In the data rows, zero lies at 4.5, halfway between 4 and 5.
Some points, each followed by its number:
array([4, 5, 6, 5, 5, 5, 6, 5]) 0
array([6, 2, 0, 3, 5, 3, 6, 5]) 1
array([6, 6, 5, 4, 5, 5, 2, 5]) 2
array([5, 6, 7, 6, 4, 3, 6, 6]) 3
array([5, 6, 5, 3, 6, 5, 2, 5]) 4
array([5, 5, 3, 3, 5, 6, 3, 6]) 5
array([6, 6, 5, 3, 6, 6, 2, 6]) 6
array([4, 6, 5, 3, 6, 6, 2, 5]) 7
array([8, 1, 5, 9, 1, 3, 7, 3]) 8
array([5, 1, 4, 9, 1, 4, 7, 1]) 9
array([5, 5, 7, 9, 2, 0, 9, 5]) 10
array([0, 2, 3, 5, 3, 0, 9, 4]) 11
array([4, 6, 5, 4, 5, 5, 3, 5]) 12
array([4, 5, 6, 5, 5, 5, 5, 4]) 13
array([5, 5, 5, 3, 5, 5, 2, 5]) 14
array([4, 6, 4, 4, 5, 6, 2, 5]) 15
array([6, 5, 4, 4, 5, 6, 3, 6]) 16
array([5, 5, 7, 6, 4, 3, 7, 5]) 17
array([4, 6, 4, 3, 6, 6, 2, 5]) 18
array([7, 5, 7, 8, 2, 2, 9, 5]) 19
array([5, 6, 5, 3, 6, 5, 3, 6]) 20
array([4, 4, 6, 5, 5, 4, 6, 4]) 21
array([7, 6, 4, 2, 6, 5, 2, 5]) 22
New points follow, each followed by the numbers of its three nearest points above, smallest number first.
array([5, 3, 2, 6, 1, 5, 5, 2]) 8 9 21
array([5, 5, 5, 3, 5, 5, 2, 5]) 2 4 14
array([4, 2, 2, 5, 2, 6, 5, 2]) 9 13 21
array([3, 1, 2, 7, 2, 2, 7, 1]) 8 9 11
array([3, 0, 0, 8, 1, 3, 6, 2]) 8 9 11
array([6, 5, 5, 3, 5, 5, 2, 5]) 2 4 14
array([3, 2, 1, 3, 5, 1, 7, 5]) 1 11 21
array([6, 3, 0, 3, 5, 3, 5, 5]) 1 5 16
array([2, 1, 4, 9, 1, 2, 9, 0]) 8 9 11
array([8, 6, 7, 5, 5, 4, 5, 7]) 2 3 17
array([2, 2, 2, 3, 4, 1, 7, 5]) 1 11 21
array([1, 2, 2, 5, 3, 0, 9, 4]) 1 11 21
array([3, 2, 1, 3, 5, 1, 6, 5]) 1 11 21
array([4, 2, 1, 3, 4, 2, 7, 5]) 1 11 21
array([3, 2, 0, 3, 4, 2, 7, 5]) 1 11 21
array([0, 0, 2, 6, 3, 0, 9, 4]) 1 9 11
array([8, 5, 4, 2, 5, 5, 2, 6]) 6 16 22
array([3, 2, 1, 2, 4, 2, 7, 4]) 1 11 21
array([3, 2, 1, 3, 4, 2, 6, 4]) 1 11 21
array([2, 2, 1, 3, 5, 2, 6, 5]) 1 11 21
array([4, 2, 2, 5, 2, 6, 5, 1]) 9 13 21
array([6, 5, 4, 3, 5, 2, 6, 5]) 0 17 21
array([3, 0, 0, 9, 1, 2, 7, 2]) 8 9 11
array([4, 5, 5, 4, 5, 5, 3, 5]) 12 14 15
array([4, 2, 2, 6, 2, 6, 5, 1]) 9 13 21
array([4, 2, 1, 7, 1, 5, 5, 2]) 1 8 9
array([5, 2, 2, 6, 2, 6, 5, 2]) 9 13 21
array([1, 1, 4, 9, 1, 2, 8, 0]) 8 9 11
